In the rows, zero is written as 128.
The rows below come in pairs that one turn or mirror swaps. Which row does each named row swap with?
vuf: [115 120 158 145 135 143 185 131 143 113 163 123 105 151 136 144 134 123]
tovod: [115 109 149 176 137 133 173 138 145 109 127 124 143 139 140 120 140 128]
gifig: [111 114 164 117 168 192 142 137 148 122  93 123 125 137 129  89 129 136]
nibe: [105 115 152 119 170 189 130 134 151 118  94 123 131 144 131 115 135 154]
lirel: [113 127 165 118 168 172 154 150 149 123  92 136 110 124 119  80 118 118]
finel: [118 114 145 177 135 136 171 129 153 104 128 117 155 136 130 113 128 136]
sugi: [ 98 159 126 108 173 167 171 134 151  99 160 141 111 136 107 111 134 136]
Seme: [120 120 132 123 126 140 174 134 154 150 138 113  88 107 130 127 122 128]
lol: [106 123 117 139 131 129 158 145 151 142 135 100  98 117 142 121 108 150]
vevi: [136 135 121 129 148 145 152 114 167 152 112 117 111 109 121  92 101 146]
kitab: [134 152 167 151 165 158 149 154 129 109 109 115 146 116 128 106 123 153]
dilik: [122 122 131 122 129 142 170 131 158 147 146 125  97 102 120 126 135 110]
kunag: [130 117 133 120 134 150 163 121 155 134 154 128 104 106 115 132 134  96]
dif: [131 141 152 118 162 169 127 130 141 111 128  96 136 123 128  95  90 156]
Satel: [106 157 145 124 172 150 151 153 165 100 135 146  82 133 140 112 143 122]
kol: [107 123 131 149 143 145 165 146 152 138 123  88 126 137 153 121 109 163]
foza: [ 99 129 144 132 152 185 113 117 152 124 112 123 135 152 135 119 141 152]
mup: [129 152 161 155 149 152 152 103 154 105 137 152 102 143 116  99 148 113]
Donud: [122 149 136 127 155 140 122 130 184 134 108 119 109 120 137  88 110 146]
pil: [100 150 137 103 164 163 163 125 155 100 166 132 122 137  98  87 122 129]
gagu: [105 120 149 118 169 195 130 122 158 113  98 131 128 136 139 109 132 151]
nonam: [136 121 162 156 150 139 170 108 164  95 124 154 112 131 118 107 126 109]
tol: [124 149 128 121 159 157 130 154 157 140 154  89 136 125 115 105 109 115]
vofad: [ 89 159 122 108 163 177 162 132 164 106 162 138 120 126 112 104 129 131]
suleg: [128 146 162 109 139 150 135 135 133 110 156 127  98 111 105 132 119 137]
mut: [115 114 131 177 134 144 159 134 155 110 115 114 156 119 127 104 129 128]
fibup: [113 127 135 157 162 167 159 139 150 118 132  86 133 145 158 120  98 158]
Kaz: [107 145 139 106 159 171 147 114 149 116 160 130 129 140  88  89 114 135]
Pizus: [119 124 163 128 157 159 178 135 140 121 163 118  86 152 142 141 125 119]
Nekup: [125 103 159 160 141 137 178 129 144 115 142 131 127 146 137 142 140 120]
vive: [ 98 128 138 124 154 180 117 126 158 120 117 116 142 155 135 113 145 157]
dekik: [141 145 178 120 166 173 167 130 128  97 147 132 106 127 125 112 118 114]
musu: [138 119 155 155 144 143 166 109 161  91 129 154 117 134 112 105 124 108]
gizal: [119 119 123 171 148 155 156 136 152 115 108 104 155 112 130  99 119 124]
vibi: [115 121 165 118 176 185 155 149 152 113  93 134 118 133 123  87 119 124]
Vagup: [122 113 159 168 140 133 179 129 142 119 140 130 132 148 138 132 145 124]
leser: [127 127 161 155 157 180 145 151 132 107 130 112 117 140 119 111 135  84]
pak: [108 126 111 145 138 134 166 140 148 143 135  95 106 119 138 119 106 153]
sas: [107 141 149 115 151 158 140 113 147 117 154 136 136 139  84  83 115 129]
lig: [110 123 122 129 127 129 166 137 149 153 146 109  97 113 134 126 122 139]
veb: [ 96 161 130 113 167 170 171 150 155 102 145 140  95 138 132 111 151 125]
tep: [100 159 128 107 174 173 168 119 159  97 157 146 116 129 118 104 133 137]
tenop: [109 128 137 155 163 155 151 140 149 119 134  83 136 153 150 111 102 162]
Daro: [124 125 156 129 155 165 177 129 146 116 169 117  95 148 146 149 120 121]
komu: [ 96 167 129 117 173 162 169 150 165 103 147 147 102 133 132 112 138 124]
Gim: [ 99 119 154 124 165 201 136 130 157 117 100 132 134 138 135 111 142 137]
Valoz: [131 125 129 114 145 143 153 129 166 141 168 110 130 112 119 126 120 101]
meb: [109 149 142 142 159 165 112 112 151 131 127 119 133 154 127 106 146 161]
zovan: [130 136 123 134 146 141 147 107 169 147 116 114 110 110 120  90 101 150]
zuri: [120 115 132 175 149 173 158 141 135 109 110 104 128 117 132 102 124 105]

Swapped with nonam: zovan
Swapped with leser: tol
Swapped with pak: Nekup
Swapped with finel: Seme
Swapped with komu: foza

The rows below come in pairs that one turn or mirror swaps. Which row does each named row swap with?
Sek: [142 117  91 154 116 129 114 146 154 127 140 165 150  77 133 141 109 115
 141]
tipez: [107 129 115 164 110 128 124 106 126 129 122 168  83 101 117 171 134 138
 127]
fon: [131 114 103 147 126 130 108 143 160 128 142 165 143  85 131 129 105 111
 142]
Nusup: [ 94 107 117 162  87 103 153 108 125 110 103 151 141 123  99 152 139 168
 141]
luv: [114 103 103 170  98 132 147 163 133 109  97 161 155  90 111 149 134 147
 136]
fekan: [ 96 105  96 162 108 108 159 132 138 124  96 162 186 112 118 130 121 153
 141]
Tifo: [ 94 130 118 157 117 103 126  70 134 144 135 154 115 135 117 144 119 141
 139]
rafil: [ 97 126 120 151 124  97 128  76 135 139 138 159 105 130 116 140 121 145
 141]
mem: [ 90 114 126 154  90 102 146 109 135 110  99 153 141 127  95 143 143 163
 143]
mobab: [111 120  92 165 130 135 143 116 178 118 115 180 138 107 131 108 133 102
 142]
votu: [119 106  79 175 100 113 137 116 129 114 146 142 177 127 113 124 120 125
 167]
bora: [145 120  88 163 120 138 121 148 142 127 142 166 143  80 138 145 120 112
 138]
fut: [115 113 118 135 113 108 119 126 177 113 120 155 164 104 123 113 117 123
 150]
rubu: [129 111  62 176 100 128 136 134 131 114 144 155 157 110 111 143 143 104
 164]
Gefab: [120 126  57 156 117 129 122 114 136 124 150 179 127 107 121 154 162 110
 150]
naze: [ 94 121  89 171 130 133 146 103 173 115 115 170 132 119 128 110 136 102
 148]
fater: [138 116  73 177 120 132 129 136 117 139 154 157 155  99 133 153 113 124
 146]
bilol: [104 108 122 136 100 102 130 126 167 112 112 153 166 124 112 116 123 141
 151]
Tenug: [ 99 128 116 153 125 105 126  76 134 146 128 147 113 136 115 144 117 149
 140]
Lidov: [ 83 111  78 176 116 117 139  99 109 116 119 154 146 150 116 137 138 125
 145]
potig: [101 110 127 140  96 103 129 124 158 108 104 157 162 119 110 119 138 152
 153]
zitiv: [121 112 108 174  94 117 161 119 118 130 104 171 128 103  91 166 142 168
 130]
naki: [109 128 122 160 118 117 116 106 128 133 125 156  87  95 127 163 131 139
 122]
Nev: [129 104  76 182 101 128 137 135 129 106 141 146 167 115 109 133 137 113
 162]
lubo: [115 113 116 135 119 101 119 130 178 115 130 158 157 100 127 113 118 126
 157]
saf: [115 126 113 165 113 132 133 119 122 128 118 168  91  92 126 175 140 141
 118]
bup: [117 111  79 168 109 109 139 107 137 125 149 140 174 133 110 125 111 123
 168]
mameb: [103 131  89 133 127 103 134  87 137 157 114 186 131 111 124 154 141 145
 117]
Pamud: [106 111 117 166 104 133 144 141 126 103 102 161 106  98 114 168 147 144
 128]
sori: [144 115  78 166 124 133 124 144 127 129 143 158 148  82 134 147 110 114
 142]
sif: [132 102  71 178 102 131 130 132 128 103 142 146 163 122 111 139 137 115
 160]
Zeda: [109 113 110 176  89 113 158 117 122 126 110 158 137 109 100 173 139 174
 137]
gebet: [110 115  69 188 113 128 135 118  96 132 139 149 131 124 116 166 127 124
 141]
rozos: [105 118  90 167 117 100 142  76 133 137 145 137 142 143 114 137 107 132
 159]
nabi: [109 111 108 171  90 110 160 115 112 128 110 156 137 109  94 173 144 168
 135]
koza: [113 117 114 137 115 111 116 130 178 116 119 148 162 109 127 116 119 124
 159]
kuza: [132 109  98 173 113 127 168 120 151 135  99 181 121  77 119 164 144 148
 138]
dokan: [112 116  96 171 129 138 152 116 180 125 112 185 134  98 132 110 135 109
 146]
gagi: [110 123  79 127 130 107 127  90 130 156 119 187 134 109 121 156 148 138
 124]
vubu: [106 125 115 168 109 132 134 128 117 119 109 165  95  92 123 170 143 142
 127]
fuz: [131 115 104 165 116 132 163 122 157 132 108 192 127  80 106 146 132 163
 127]
foret: [103 110 120 134  97  97 126 116 167 109 108 152 161 109 116 111 126 138
 160]
doke: [138 119 102 155 125 123 109 143 156 127 141 152 140  77 140 131 112 114
 142]
Ruso: [104 126  90 127 129 100 132  94 139 157 109 183 155 109 118 145 137 153
 120]
gipu: [102 121 104 157 111  97 132  69 130 140 136 144 130 135 113 130 110 139
 154]
fizu: [ 98 131  81 129 124 112 124 100 138 148 114 191 130 107 121 154 160 131
 118]
zepig: [118 120  87 174 134 137 156 112 175 136 119 185 136  97 126 113 123 110
 132]
zige: [ 98 129 123 153 118 119 120 104 133 139 126 166  88 104 121 168 126 136
 124]
Lub: [141 114  65 164 123 135 121 118 123 131 133 179 135 106 123 148 165 111
 151]
Busu: [ 93 123 105 159 114 101 137  79 135 139 141 144 134 151 113 136 112 137
 151]

Swapped with kuza: Lub
Swapped with gebet: luv
Swapped with zepig: fizu
Swapped with saf: bora
Swapped with Ruso: naze

The rows below come in pairs that one turn or mirror swaps. Which row does each named row swap with?
bapi: [134 114 132 124 139 140 148 148  94 125 129 143 113 119 153 100]
zim: [114 149 142 119 161 147 115 143 128 131 135 127 130 121 128 161]
gigo: [144 111 132 130 127 135 149 156  97 131 129 136 119 115 153 103]
Sesa: [114 138 105 161 139 118 133 103  87 129 117 141 123 138 115 137]
gon: [129 114 128 128 144  93 124 101 129 136 177 116 138 121 110 134]
ger: [111 154 140 122 172 140 127 140 135 118 140 125 126 118 125 152]
bol: [149 103 135 129 130 145 149 144 105 136 138 137 121 121 153  97]
Kor: [129 148 121 137 111 103 156 134 102 103 136 147 133 159 114 139]
riba: [108 139 108 159 138 118 136 103  88 122 120 146 130 139 115 139]
Zirit: [113 138 102 160 135 118 132 108  98 127 111 146 119 142 121 141]
voba: [135 169 119 127 147 103 104 102  91 123 130 132 116 131 128 114]
Tizen: [164 123 116 160 115 124 133 107 132 136 137  97 118 131 113 111]
mizu: [146 126 128 156 102 129 134 103 141 137 141 102 119 141 112 112]
movab: [122 122 141 118 132 102 133  97 136 132 179 124 139 121 111 141]
pulez: [136 118 133 124 146 112 119  87 134 130 176 125 140 126 112 141]
toze: [153 116 127 139  94 118 131 105 137 129 139 103 121 130 123 104]
duna: [152 118 125 151 101 119 147 106 136 126 135  95 115 126 118 116]
gif: [119 140 120 131 113 106 153 142  97 110 137 145 125 164 113 137]
tepag: [148 116 136 128 129 150 153 143 100 132 136 138 115 113 149  99]
vasad: [128 116 120 127 148 111 128  92 129 134 171 115 135 129 103 153]
Tiza: [132 114 127 136 141 114 126 100 131 135 179 117 148 129 105 145]
samu: [132 164 121 122 148 106  94 116  92 129 127 129 114 138 124 111]
Leta: [129 140 119 126 107 114 157 147 105 104 139 142 121 158 118 146]
tivof: [142 124 133 139 139 145 143 149 101 123 130 138 112 120 161  95]
Lav: [119 136 122 126 113 114 146 142  96 108 140 138 121 167 111 148]
Tonur: [145 121 126 149 101 114 133 105 140 139 143  97 114 123 125 106]
zipeg: [153 113 127 154 105 130 133 103 128 131 147 105 123 128 117  98]
migi: [114 140 141 117 160 141 120 143 137 127 131 115 128 111 122 161]
tof: [132 111 137 122 147 100 126 112 138 130 178 115 143 127 109 145]
feke: [147 119 129 155 110 133 134 104 135 143 137 102 109 131 116 102]
Tos: [133 157 134 123 117  89 116 125 108 113 132 122 148 147 157 121]
suza: [123 121 127 128 142 103 126 102 144 131 175 110 135 126 112 152]
levol: [144 105 130 128 138 148 151 146  99 135 135 131 117 120 150  99]
dodas: [132 150 142 113 118  93 116 125  95 112 138 122 154 146 149 123]
dipu: [108 147 144 123 163 140 126 152 124 110 139 128 133 117 130 157]
vikad: [123 149 136 108 162 150 128 147 142 125 130 123 125 120 129 150]
Pitir: [125 147 138 115 163 140 123 149 136 121 138 124 129 111 125 161]
ribo: [134 151 119 119 142 107  90 118  88 125 129 130 105 135 128 111]
nure: [149 119 134 136 135 139 153 150 107 117 136 137 119 122 150  90]
suzaf: [132 154 140 119 111  89 114 128 108 112 136 125 151 149 150 126]
lokeb: [138 158 118 117 150 115  94 111  86 127 133 132 111 122 126 114]
Tarum: [144 112 130 118 143 145 155 150 103 126 135 135 122 113 143  96]
salet: [114 139 142 112 158 142 117 148 142 125 133 123 131 117 125 156]
kamik: [118 149 138 115 163 147 118 153 125 116 126 124 130 126 131 155]

Swapped with vikad: Tarum
Swapped with tivof: dipu
Swapped with voba: Kor
Swapped with suzaf: Sesa

